One turning vector, and how many ticks it has turned
The counts run from 0 to 266.
[166 172 114 138  96  56 145 137 136  91 154 153 139 144  78 128 106 103
 134 133 121 164 135 125 137 113  87 163 172  98 122 154 111 158 124 126
 112 131 130 160 162] | 249
[128 132 108 116 112  99 146 149 162  96 169 138 144 132 113 112  97  65
 154 110 113 163 151 133 106 107 115 151 190 116 145 146 116 181 104 144
  97 137 130 172 156] | 148
[162 108 160 154  80  63 114 133 177 117 146 115 113 124 110 137 117 107
 108 144 123 158 163 138 107 144  79 103 162  97 129 143  95 133  79 111
 127 129 130 159 132] | 225
[176 169  96 139 135  75 136 161 154  87 109 132 104 110 113 131 114 111
 154 140 155 160 124 183 112 155 134 127 145 132 161 122 106 133 101 150
 101 161 115 139 163] | 40
[174 157 107 144 110  58 102 135 138  86 109 138 147 145 134 113 105 116
 139 130 146 166 110 129 113 178  82 141 162 133 142 131  97 113  87  98
 115 140 139 108 148] | 109
[155 125 192 141  72  85 119 147 159  86 141 121 103 141 115 142 142 116
 114 146 101 161 159 141 137 136  89  82 131 119 106 124  75 133  92 107
 124 123 120 151 141] | 122
[109 131  99 145 130 105 134 169 137 132 172 174 151 115 108 155 169 122
 139 165  94 199 135 114 149 132  94 131 158 102 128 107  96 116 112 103
 109  81 143 155 139] | 60
[126 151  81 131 144 158 139 151 129 102 115 112 137 119 127 120 113  95
 109 167 163 160 109 170 123 137  65 118 165 172 132 121  92 157 114 105
 112  95 104 165 125] | 2
[161 154 117 143 134 124 122 170 159  86 112 110 110 109 133 137 148 139
 139 158 152 156  99 161 126 194  88  89 129 149 143  94  68 138  91  94
 123 136 125 135 120] | 119
[140 127 149 149 108  97 129 156 113 114 122 143 133 117 132 154 127 107
  89 166 113 185 138 154 131 130  81 111 126 159 104 121  88  81  98  91
  95  89 100 155 177] | 200
[134  93 165 120  84  90  92 129 149  94 153 129 157 140 142 110 120  65
 127 129 103 155 172 120 111 140  86 111 181 129 122 146  86 154  95 118
 120 120 130 142 126] | 217
[130 103  91 125 107  66 126 155 166 135 124 129 137  95 110 148 119 101
  94 164 142 169 111 107 114 163  96 117 125 105 148 125 101  86 137 109
 124  91 155 165 162] | 84
[188 142 140 109 105 115 139 158 143  92 117 128 111 138  70 148 164 109
 131 146 138 149 131 145 134 147 136  93 124 118 124 164  74 144 150 152
 103 103  89 188 146] | 238
[114 140 121 120 125 145 126 139 103  86 124 137 150 121 141 118 131  82
 101 187 137 164 135 159 143 125  73 106 145 180 107 116  78 139 132 100
 119  84 107 145 131] | 105
[146 132  87 175 119  71 126 149 152 116 166 155 141  97 123 154 123 129
 150 141  98 165 119 151 137 138 108 156 195 100 130 121 112 123  81  87
 126 111 120 145 141] | 62
[119 131  93 169 120  83 124 161 141 129 173 166 152 108 117 159 144 120
 135 155  90 185 128 123 140 134  87 148 173  96 126 112 106 116  89  87
 124  97 137 148 132] | 61
[127 109  55 153 147 111 120 141 169 112 132 120 126  73 139 139 134 102
 138 159 142 139 118 195 133 151 123 103 187 149 136 122 105 129 109 100
 134  99 109 153 119] | 72
[169 116 151 166 116  52 125 144 147 117 144 148 120  86 107 153  98 112
 131 150 115 171 132 145  93 150 117 129 149  91 142 147  84 138  78 131
 117 146 104 135 150] | 132
[108 101  84 113 101 105 103 154 167 105 171 155 167 103 122 113 141  87
 135 143  93 162 141 109 127 142 111 143 189  96 140 116 106 151 127 106
 142  94 156 148 115] | 69
[144 118 117 101  81  60 103 139 152  77 155 157 153 136 104 138 151 100
 149 129  95 141 135  83 162 142 133 109 157  97 122 149  96 128 159 102
 132  99 155 151 148] | 170
[159 143  91 132  81  34 105 139 172  80 132 146 134  97  96 120 111 116
 117 140 122 139 123 124 132 154 120 143 165  96 142 129 113 107 141 102
 143 128 147 138 151] | 179
[169 130 103 133 125 108 107 137 149  85 127 130 133 133 126 142 176 116
 171 125 108 131 145 185 155 150 157  90 187 147 108 159  99 124 125 111
 110  91  96 151 140] | 65
[128 138  91 100 131 163 139 197 142  84 114 127 146  84 140 127 114 109
 113 142 129 160  85 148 103 158 101 155 129 164 144  85  92 146 127  99
 100 103 101 149 169] | 197
[150 149 141 148 116  94 132 143 125  89 132 144 106  95  88 154 144 123
 104 202 126 161 135 165 151 136  94  75 119 134 121 112  63 145 130 118
 138 117 105 145 112] | 27
[179 180 104 118 119 101 136 177 151  69 108 124  98 127  96 129 146 119
 154 137 148 147 137 184 125 157 144 114 140 136 146 113 101 135 118 161
  99 144 111 149 165] | 41
[146 120 151 107  80  85 123 151 147  85 114 120 122 142 117 133 129  85
  92 134 119 148 158 155 128 120 115  94 128 156 109 132 110  86 134 116
  98 109 113 163 201] | 192
[133 152 117  79 129 143 123 162 139  66 125 142 119 105  92 120 159  86
 134 166 128 159 145 158 131 144 126  92 122 146 144  97  67 177 166 162
 123 125 117 144 120] | 34
[122 122 107 101 150 157 132 180 132  90 146 143 143 129 146 138 174  91
 182 131 110 164 124 161 135 151 160 104 160 156 122 132  92 146 120 121
  84  96 106 152 155] | 57
[102 105  85 102 107  67 110 151 151 115 130 147 151  93 134 121 108  72
 103 163 130 175 125 117 113 154 108 116 120 127 153  99 113 100 146 119
 122 119 169 137 166] | 186
[178 130 137 138  96  55 110 153 133 104 121 142 162 129 136 140 111 109
 127 122 112 173 127 123 110 159 106 149 146 126 127 147  98  86  91  92
  87 118 122 138 185] | 202
[156 155  74 136 111 102 136 175 168  82  99 116 107  83 115 126 101 127
 106 146 144 132  97 183 119 147 108 140 140 146 135  88 106 119 125  97
 125 122 112 155 169] | 189
[193 142 133  98 121 123 114 159 149  76 118 138 119 114  94 130 159 112
 156 128 124 142 130 166 109 160 156 112 146 121 144 146  71 163 140 163
 107 126  87 150 137] | 135
[150 120 107 103 110 109  98 141 150  85 135 143 139 148 110 131 199 103
 159 128 104 143 158 157 163 150 151  83 180 142 114 152  98 118 139 124
 108  81 112 159 135] | 66
[144 120 110 123 116 108 134 170 156  76 157 143 144 124 143 138 125 100
 183  91  93 147 123 148 112 127 146 149 185 127 124 140 112 160 100 115
  96 130  99 157 176] | 55
[111  89 101 115 117  83 130 150 164 143 131 129 134 103 119 144 141  78
  97 174 140 180 124 119 118 152 108  81 120 124 139 125 102  85 147 116
 119  83 156 169 157] | 83
